In the rows, 128 means zero.
Named moves come first, each a turn or a mirror and shown by rows before and after it. Which of them, in which order, take the first row of each pair that follows to the second? Write the first one first, as in the answered first pair.
P (before |-> after):
[103 136 177 157 146 123 155 141 104 125 150 134 105 108 105 104  94 118
 130  94] |-> [100 144 153 155 133 154 153 153  98 149 146 138 112 111 101  95  93 108
 131 103]
[ 66 115 146 148  95 141 116 150 109 158  89 112 106 113 111  72 108 135
 101 133] |-> [ 69 102 173 151 115 102 113 131 113 131  88 103  97 109 122  81 105 152
 105 123]
[113 143  85 112 108 155 138 133 129 154 123 135 156 138 150 140 134 144
 107 138] |-> [119 128 132 112 139  93 142 109 142 109 130 126 137 131 166 154 133 167
 110 121]
A (before |-> after):
[145 141 138 129 158 117  87 104 143 111 130 123 129 171 132 137 134  95
 117 144] |-> [116 138 154 151 138 128  85 118  97 138 146 128 119 140  89 108 115 103
 126 128]
[138 147 117 134 108 158 102 127 121 146 140 126 147 127 105 110 116 102
 133 133] |-> [143 135 109 118 110 159 122 132 128 137 160 137 160 123 116 122 130 101
 137 134]
[141 134 105 109 119 129 132 114 122 129 118 116 126 129 128 140 137 136
 141 123] |-> [140 133 112 119 117 129 125 110 122 132 118 111 119 130 122 133 128 132
 140 120]
N (before |-> after):
[127 134 126 127 121  93 116 110 133 112 102 126 122 118 127 138  94 136
 100 115] |-> [128 134 139 137 124  96 115 114 124 110 122 132 120 102 110 126  92 123
 109 112]
[151 146  76  46 135 114 152 128 144 123  97 140 141 157 157 192 127 128
 117 134] |-> [170 165 142  85 150 111 147 131  98  93 188 179 143 100 101 149 131  92
 149 108]
[112 123 139 135 118  95 141 171 132  98 143 159  86 118 100 132 168 125
 129 124] |-> [ 91 122 108 133  95 118 135 184 126 134 110 146  84 130  94 126 153 130
 120 133]
Now pairs of rows:
Between the rows of a pair lie two moves.
[137 119 143 135 132 123 121 119 110 113 132 142 123 122  88 113 130 127
 148 121] |-> [128 110 129 123 128 114 122 113 127 123  92 123 115 140 107 126 120 151
 137 126]
N then P
[159 184 134 174 134 162  68 145 116 118 139 142 149 147 107 116 143  99
 148 135] |-> [170 178 125 147 141 162  97 154 129 102 157 152 171 143 129 139 162  99
 148 142]
A then A
[111 154 168 170 145 115 104 126 103 120 135 144 113 109 100 130 142 111
 156 126] |-> [117 138 151 137 159  93 118 110 144  98 100 125 120 142 152 172 155 135
 139 133]
N then N
[122  83 146 124 101  71 134 129  77 160 135 109 150 143 152 129 127 179
  85 135] |-> [146  88 161 119 123  57 136 119  95 134 151 113 160 148 162 141 140 170
  84 137]
N then A
[101  87 118 107 126 113 174 145 126 125 122 128 130 111 154 163 130 160
 130 137] |-> [ 86  99 115 126 109 138 163 160 101 154 127 136 125 104 125 138 115 154
 135 132]
N then N
[145 158 139 143 130 130  94 129 123 108 129 135 137 132 111 124 116 103
 127 115] |-> [149 151 130 129 135 119  98 120 150 100 114 129 143 143 129 144 122 115
 118 118]
N then N
[111 128 116 123 114 129 125 127 134 145  91 113 125 144 126 128 114 142
 130 122] |-> [129 127 159 132 139 100 134 113 134 104 124 123 125 126 123 125 126 136
 141 105]
P then N
[146 142 117 171 177 123  47  99 141 117 117 110 117 169 119 124 114 127
 119 129] |-> [144 145 116 175 173 130  48 100 136 122 114 110 115 164 109 115 110 123
 119 128]
N then N
[122 146 124 136 108 152 140 156  90 132 162 168 148  90 107 116 140 102
 143 128] |-> [154 140 150 127 155  84 129 110 140  69 142 143 135 115 152 147 150 121
 127 121]
P then A
[111 148 188 187 130 116 105 114 121 130 183 141 118  87  83  97 110 144
 116  68] |-> [157 156 162 147 158  97 105  83 200  84 156 127 147 136 156 152 143 137
  93  88]
A then A
[113 117 136 135 146 149 121 119 102 134 128 123 117 138  93 138 113 123
 131 140] |-> [117 120 118 121 150 148 127 118 121 132 110 114 124 153 114 154 115 132
 119 151]
N then P
[141 105 110 115 141 105 157 120 148 131 135 139 125 135 138 157 111 147
 123 144] |-> [121 110 122 137 126 110 142 124 115 149 129 133 103 122 106 128  87 149
 133 132]
A then A
[126 141 130 123 130 157 134 136 109 123 155 145 130 116 114 114 133 119
 136 128] |-> [139 156 136 127 136 146  99 110 131 117 120 125 122 148 121 116 117 111
 122 134]
A then A
[ 84 128 125 127 120 132 147 146 101 136 137 117 122 112 113 125 128 131
 135 118] |-> [104 133 126 120 133 133 150 148 111 116 160 129 135 112 120 136 144 121
 143 120]
A then N
[155 162 129 117 113 140 161 106 133  93 166 122 122 125  99 110 130 115
 154 169] |-> [150 154 110 101 116 133 163 102 154  92 133 109 123 144 127 126 134 131
 143 180]
N then N
[ 76 137 160 155 144 126 153 136  99 114 159 150 147  99 118 107 152 127
 141 131] |-> [105 149 130 127 154 129 154 120 154  86 143 146 170 130 165 140 175 114
 128 150]
P then A
[173 162  68  69 120 144  98 127 194  99 104  97 156 179 165 153 151  93
 103 122] |-> [136 151 163 141 131  74  55  95 131  98  85  67  85 153 101  96  90 133
 114  73]
A then P
[140 147 127 116 125 136 102 132 130 136 175 143 165 129 122 108 133 108
 133 163] |-> [136 129 149 112 150  84 104 106 149 106 148 116 146 139 148 135 126 144
 128 153]
N then P
[162 103 163 114 154 108 137 129 115  81 223 187 143  86 122 143 172 144
 133 123] |-> [152 151 155 171 119 158  46 123  93 142 161 159 113 121  61  83 120 101
 122 128]
A then N
[145 147  76 134  92 173 122 103 114 135  99  93 156 159 135 141 149  98
 125 161] |-> [122 125 156 175 114 103 115  83  74 109 108  77 106 128 105 118 119 137
 136 121]
P then A
[111 140 132 162 106 141  98 129  93 154 104 128 108 132  79  96  98 132
 137 123] |-> [117 104 152 125 130 112 168 147  94 112 165 156 126  91 105 127 138 153
 153 118]
P then A
[178 148 141 128 153  75 110 116 148  89 102 157 139 139 157 123 107 143
 136 127] |-> [149 149 100 131 116 116  99 134 132 143  59 142 136 151 141 112  82 149
 128 142]
N then N
[140 174 152 126 161 129  87 108 124 112 118 101 140 181 135 108 144  83
 140 127] |-> [111 163 180 145 154 121 107 124  83 120 148 113 124 144 100  85 136 100
 156 113]
A then P
[142 105 113 138  82 159 155 162  83 100 204 174 150 100  98 105 152 120
 148 106] |-> [130 100  42 107  65 169 131 146 134 132  87 124 144 177 153 141 137 146
 107 134]
N then A
[125 134 151 145 133 121 118 130 126 116 115 136  87 120 135 136 129 140
 135 124] |-> [124 137 118 128 117 154 133 149 125 137 132 148 111 120 135 141 142 127
 136 136]
P then A
[128 127 161 151 130 123 124 122 103 119 183 141 124 108 104 109 129 101
 150 110] |-> [115 134 108 141  99 171 119 136 101 167 154 140 136 128 105 107 126  95
 138 127]
A then N
[108 124 106 108 125 131 145 133 137 146 122 140 146 132 141 137 130 143
 130 137] |-> [115 125 122 116 140 109 129 116 149 134 103 126 131 145 148 137 118 149
 123 130]
A then P
[141 172 168 138 145 119 112  66 118  82 102 100 126 145 110 117 112 145
 133  88] |-> [128 176 115 118 104 197 154 122  84 129 144 140 162 117  90 105 137 125
 143 109]
P then A
[131 107 160 124  91 105  92 118 119 112 113 117  93 126 111  96 115 130
 116 118] |-> [112  92 121  99  74 127 131 143 112 137 114 127 109 115 129 112 123 147
 117 130]
A then N
[121 121 126 162 158 102 109  93 167 152  70 110 140 150 125 100  95 121
 117 114] |-> [ 93  98 144 165 145 105 149 123 116 159 122 133 142  94  95  83  99 132
 142  99]
A then P
[106  86 134 115 126  82 148 152 119 131 108 123 112 125 163 142 126 167
 101 130] |-> [115 100 176 143 138  76 137 147 102 112 145 138 107 102 131 122 124 144
 116 113]
A then N
[133 109 181 161 154  54 122  98 120 120  83 146  87 110 117 141 116 163
 130 109] |-> [144  99 168 135 163  52 162 111 130 103 114 167 115  98 145 164 146 161
 136 118]
A then A
[ 90 133  67 100 101 143 146 148 126 100  98 106 136 129 165 144 137 117
 143 142] |-> [ 92 130 107 122 118  99 123 117 128  79  79  89 107 133 164 139 116 130
 141 124]
A then P
[125 130  99 111 131 139 133 132 148 152  93 118 137 143 148 133 128 141
 111 139] |-> [127 136 127 141 124 154 124 144 108 156 139 141 134 114 103  94 121 116
 129 124]
N then N
[126 104 112 113 111 168 141 136 122 163 102 116 134 122 120 110 138 122
 130 125] |-> [140  91 145 103 142 113 152 111 141 118 108 110 130 120 148 130 150 138
 134 112]
A then P
[137 123 152 146 147  89 122 113 151 105 118 122 122 139 142 134 132 124
 122 100] |-> [120 113 153 144 137 100 153 136 122 110 150 142 126 108 121 121 138 130
 133  96]
A then A
[143 116  68  96 139 127 113 112 184 130  55 103 126 166 188 169 135 142
  95 141] |-> [187 151 177 155 178  95  79  88 149  65 159 134 118 115 125 118 136  88
 134 102]
N then A
[133 158 180 149 150  99 122 121 130 102 163 146 114 113 121 103 120 118
 159 113] |-> [121 156  89 108 117 155 122 138 168 159  88 129 137 159 158 132 120 127
 130 151]
P then N
[146 113  86 177 135 130 123 130 153 105  70  98  89 136 166 149 143 102
 129 116] |-> [119 105 121 202 127 117 128 140 107 119  86 106  71  99 126 118 125 115
 142  98]
A then P
[160 166  98 102 103 186 150 179 127 149 168 185 177 142 113 142 160  85
 133 130] |-> [160 178  86 122 109 168  85 138 164 163  70 132 143 205 128 145 123  99
 102 137]
N then A
[ 79 127 130 146  85 102  99 156 103 155 124 104 128 120 156 144 108 153
 127 133] |-> [ 93 122 156 144 106  71 102 139 118 126 133 105 123 120 170 155 113 155
 130 126]
N then A
[109 137 136 162 106 145 114 125 130 148 102 122 106 132 136 126 117 148
 136 132] |-> [124 143 169 170 120 129 112 123 128 122 140 138 112 113 129 122 128 135
 145 123]
N then N
[ 97 123 150 123 163  81 104 113 181 151  93 140 117 142 134 115 127 103
 140  94] |-> [ 92 119 161 121 154  94 136 139 149 154 142 171 126 104 110 104 140  93
 156  90]
N then A
[130 140 169 166 143 110 148 107 121 128 148 155 140  76  99 111 133 148
 172 126] |-> [156 156 164 161 158  93 112  79 166 114 102 129 135 122 126 125 126 142
 149 139]
A then A
[147 173 172 108 120 141  67 112 140 127 139  94 115 137 132 130  99 101
 137 132] |-> [145 169 171 106 116 137  68 109 143 129 124  86 108 140 137 134  96 108
 131 129]
N then P
[152 131 101 115 122 128 117 141 163 133 109 139 147 167 165 164 144 132
  98 155] |-> [130 130 158 160 129  88  86 119 125 131  93 118  99 156 131 132 107 154
 101 127]
A then P
[ 66 145  87 124  99 128  91 165 160 173  88 117 163 120 124 143  84 121
 121 139] |-> [ 78 137 175 153 138  59  90 141 139 114 137 123 135  84 110 133  80 133
 138 105]
P then N
[ 94 100  97 132 106 165 113 131 157 156  99 139 143 150 145 126 113 149
 125 117] |-> [123 119  97 123 116 180 120 133 168 135 143 163 168 143 151 129 138 119
 129 119]
N then P
[154 125 116  99 149 104 137 102 160  90 136 137 148 142 160 163 154 115
 134 126] |-> [155 141 107 109 124 153 132 124 132 112 168 161 157 128 125 135 152  81
 144 129]
P then N
[156 140 142 134 128 137 124 129 132 120 126 141 125 131 149 116 136 106
 127 156] |-> [152 140 131 127 122 142 123 132 136 127 116 136 124 139 155 116 131 113
 119 157]
N then N
[122 126  93 118 121 144 133  88 127 158 107 169 131 116 127 148 124 118
  96 166] |-> [132 134 119 131 123 143 134  94 110 148 143 181 132  94 106 132 126 104
 109 153]
N then N
[123 151 116 132 138 136 117 146  95 150 183 166 147  90  89  81 141  92
 133 133] |-> [156 171 105 129 161 113  64  97 154 128 119 124 144 155 133 109 134  86
 105 142]
A then A
[ 81  96 141 133 128 116 171 165  90 124 134 134  90  99 101 133 110 154
 153  99] |-> [117 118 132 127 158  93 120 121 160 100  70  96  86 166 143 160 108 143
 126 114]
A then A
[128 112 126 104 167  92 129 115 181  97 149 128 128 117 188 154 132 143
 124 101] |-> [ 86 116  72 116 116 157 113 147 149 179  94 116 117 131 155 123  99 143
 115 117]
N then N
[146 118 104  92 141  93 122 105 185 112  72  99 121 168 175 167 137 147
  99 140] |-> [104 142 100 142  88 168  94 147 103 193  91 120 108 139  81  89  95 117
 114 136]
N then N
[113 143 101 109 125 128 129 143 140 142 128 128 145 156 147 160 128 143
 114 154] |-> [106 155 122 135 116 146 123 157 107 153 157 145 140 131 108 127 121 124
 129 144]
N then N
[146 165 126 124 119 163 104 131 123 122 158 145 135 115 104 106 132  67
 131 143] |-> [117 152  94 124  98 174 104 136 113 162 115 125 124 133 112 110 114  93
 119 149]
N then A
[136 160  91 129 112 163 113 125 138 169 121 144 140 154 144 124 128  88
  88 154] |-> [135 163 138 159 128 132  81 100 130 147 114 128 114 153 123 104 106  93
  89 134]
N then A
[107 136 167 144 141 111 118 115 128 126 133 141 131 135 132  93 134 126
 126 117] |-> [109 131 151 130 141 105 121 114 147 124 110 131 134 152 154 109 136 142
 118 124]
N then N
[119 149 179 185 112 110  25 111  79 131 106 117  95 137  69 104 101  95
 147  96] |-> [115 136 114 147  98 114  32 109 130 154  29  86 102 192 126 150 104 126
 116 125]
N then P
[ 96  92 213 169 125  70 158 176  76 170 128 115  84  87  74 108 110 147
 145 130] |-> [106  74 127 105 120  76 175 169 155 173  44  82 108 153 161 177 133 173
 111 173]
P then N
[100 143 109 120 111 144 136 157 118 159  64 132 116 126 109 133 131 128
 124 138] |-> [108 116 147 109 138  86 166 141 124 108  90 135 108 109 128 157 151 154
 133 124]
A then P
[145 120 147 123 116 101 115 151  74 124 127 165 124 112 160 117 119 168
 147 113] |-> [165 130 115  97 114 124 124 156 103 127 120 170 151 131 183 140 138 153
 138 131]
P then A
[113 139 143 128 127 168 123 143  71 140 147 155 126 106  65  91 103 117
 140 125] |-> [ 89 116  96 103 117 160 131 136  99 164  69 120 116 145 107 128  93 164
 116 144]
N then A
[100 158 161 169 102 118 109 135 111 169  95  84 122 100 119  92  99 147
  96  98] |-> [142 147 129 104 134 107 160 134 174 115 126 100 171 110 196 156 159 145
  89 118]
A then A
[135 126  79  81 127 163 154 107 173 138 116 145 142 159 167 140 122 125
 126 182] |-> [122 149  95 117 106 192 139 127 119 169 156 163 135 125 107  90 106  99
 144 170]
N then N
[ 77 116 118 133 112 109 126 116 126 146  78 117 120 126 128 141 116 143
 109 127] |-> [ 95 139  94 128 101 162 130 138 122 160 112 146 150 122 116 132 135 100
 115 138]
N then P
[153 105 142 129 140 106 123 124 139  94 133 130 127  91 150 137 138 120
 108 152] |-> [142 122 114 146 114 149  93 133 128 138 107 126 126 108 125 116 121 101
  99 161]
A then P
[139 114 128 128 120 151 119 116 150 134  88 144 111 134 142 178  87  85
  85 140] |-> [137 100 139 119 130 130 135 115 155 125  96 146 107 127 154 192  88 106
  89 138]
A then N
[129 151 126 149 117 155  62 126 149 145  96 111 124 149 115 113 104 100
 110 133] |-> [112 105  88  99 113 144 131 142 167 142  89 121 144 140 161 159 128 143
 107 143]
A then N
[122 145 137 156 128  91  94 112  82  83 162 122 122 143  95 127 107 187
 127 120] |-> [ 96 138  92 145  95 135 114 144  66 128 149 127 133 139  86 127 108 191
 124 137]
A then N
[143 130 103 105 142 116 150 115 168 107 109 129 148 151 165 169 158 132
 109 144] |-> [111 143  86 135  93 173 128 145 119 178 100 135 136 139 105 120 126 119
 112 151]
N then N
[138 154 203 145 195 106 111 155 117 121 139 179 143 157 104 105 119  96
 130 150] |-> [144 154 174 126 181 137 128 177 120 133 153 194 165 156 110 112 134  82
 131 160]
P then A
[ 94 122 149 132 115 108 147  94 116 167 134 121 132 137 123 108 125 125
 134 112] |-> [111 128 138 119 127 104 150  83 145 147 126 118 147 154 148 129 139 124
 127 119]
A then A
[126 147 154 137 148 106 131 124 126 110 159 138 141 118 118 116 141 108
 141 123] |-> [134 157 124 127 141 131 122 126 142 121 151 140 156 136 132 126 149  94
 133 134]
P then A
[131 101 156 125 157 106 169 147 163  92 163 144 151  87 180 144 158 145
 135  97] |-> [141 118 109 110 139 150 160 162 184 113 153 146 178 107 186 151 171 121
 126 119]
N then A
[140 141 120 139 133 140 101 106 138 131  92 115 124 159 128 139 118 128
 122 122] |-> [135 119 117 117 130 150 158 137 119 127 148 148 144 115 130 144 150 137
 143 121]
A then A
[102  85 123 163 160 129 165 145  84 136  83 145 120 138 135 148 100 192
 154 100] |-> [116  88  90 138 155 151 184 153 107 135  93 154 146 146 157 172 125 182
 149 118]
P then A
[165 189 150 180 156 141  70 126 138 122 164 126  97 108 116  97 150 113
 105 114] |-> [123 168  72 146 110 188  97 162 139 185 107 112 103 131 140 112 144 147
  88 143]
A then N
[157 167 198 178 164  88  73 102 127  95 125 126 111 123  87 104 107 100
 136  94] |-> [154 164 126 136 124 181 141 171 109 137 187 179 172  92  88 108 148  73
 152 126]
P then A
[155 145 143 131 148 126 118 118 136 110 136 129 135 136 123 129 141 115
 116 127] |-> [136 142 127 126 127 150 130 142 113 135 148 141 142 119 111 119 138 116
 117 131]
N then A
[146 117 121 100 142  97 156 118 158 102 113 109 123 140 160 169 167 143
 121 137] |-> [129 141  92 124 107 151 109 130 134 161  73  96 114 158 120 130 135 119
 113 148]
P then A
[128 113 118 105 153  62 148 125 128 147  83  92 122 147 184 163 132 194
 101 121] |-> [170 138 177 125 184  50 144 116 117  97 173 129 138 110 161 146 156 151
 127 101]
N then A
[150 158 101 119 109 161 101 157 148 139 153 136 155 132 127 130 138  72
 154 141] |-> [158 140 159 135 147  81  92 117 160  85 145 115 123 132 141 140 132 105
 151 117]
A then P
[125 143 103 142 119 172  80 112 146 175  78 130 143 142 120 119  87 116
 136 134] |-> [114  98 181 141 159  86 134  98 123 112 136 146 128  85 126 137 104 161
 157  97]
A then P
[148 126  98 127 168 154 163 163 130 147  90 105 164 120 141 131 124 106
 119 135] |-> [142 122 137 151 186 115 141 138 119 134  74  86 132 117 128 121 102 126
 120 118]
P then A
[107 130 137 109 138 137 135 120  88 136 180 124 127 112 140 150 163  96
 143 111] |-> [121 144 115 104 141 147 115 106 118 135 150 112 132 144 159 160 165  81
 124 126]
A then P
[105  94  77 112 111 188 172 143 126 179 142 128 154  95 127 161 147 168
 123 136] |-> [118 102 118 130 127 178 175 138 108 153 199 150 153  67 102 141 155 144
 138 121]
N then N
[160  84 117  75 154 113 142 155 145 111 149 144 140 127 120 183 156 124
 132 155] |-> [121  94 144 133 131 119  86 153  88 158 113 124  94 124  57 121  99 125
 132 139]
A then A
[106 134  92 122  81 187 113 162 101 183  89 122 128 151 108 108 109 130
 118 140] |-> [125  90 170 104 148  76 168 125 127  80 139 126 123 119 158 155 137 176
 129 107]
A then P
[134 129 128 118 103 173 128 156 117 169 149 151 146 128  91 121 131 125
 129 145] |-> [154 145 123 116 115 158  90 126 155 156 109 123 141 166 114 137 125 118
 112 153]
A then A
[141 125 139 116 128 122 137 151 132 124 130 128 128 114 118 123 132 164
 119  85] |-> [147 135 112 111 116 153 128 155 140 144 116 132 140 132 123 121 132 150
 112  94]
A then P
[173 127 146 131 153 111 118 113 136  98 159 132 120 123 132 138 149 103
 133 113] |-> [150 118  96 112 133 129 114 119 150 136  96 107 122 155 158 151 136 125
 107 132]
N then N
[152 162 144 154 139 141 102 103 135 103 153 128  98 123 170 136 113 138
  92 115] |-> [123 151 115 150 113 160 104 116 120 144 120 115  91 125 161 131  95 155
  89 120]
A then N
[114 129 164 169 133  99 101 108 104 132 121 109  93 110  81 102  97 134
 133 105] |-> [ 87  94 127 137 111 117 160 145  86 154 131 125 108  88  92 116 110 166
 139 114]
N then A
[118 132 122 132 117 118 100 121 128 137  95 112  87 143 132 124 110 148
 116 127] |-> [122 140 148 149 123 122  95 126 106 126 131 126  89 121 108 107 111 132
 128 116]
N then N
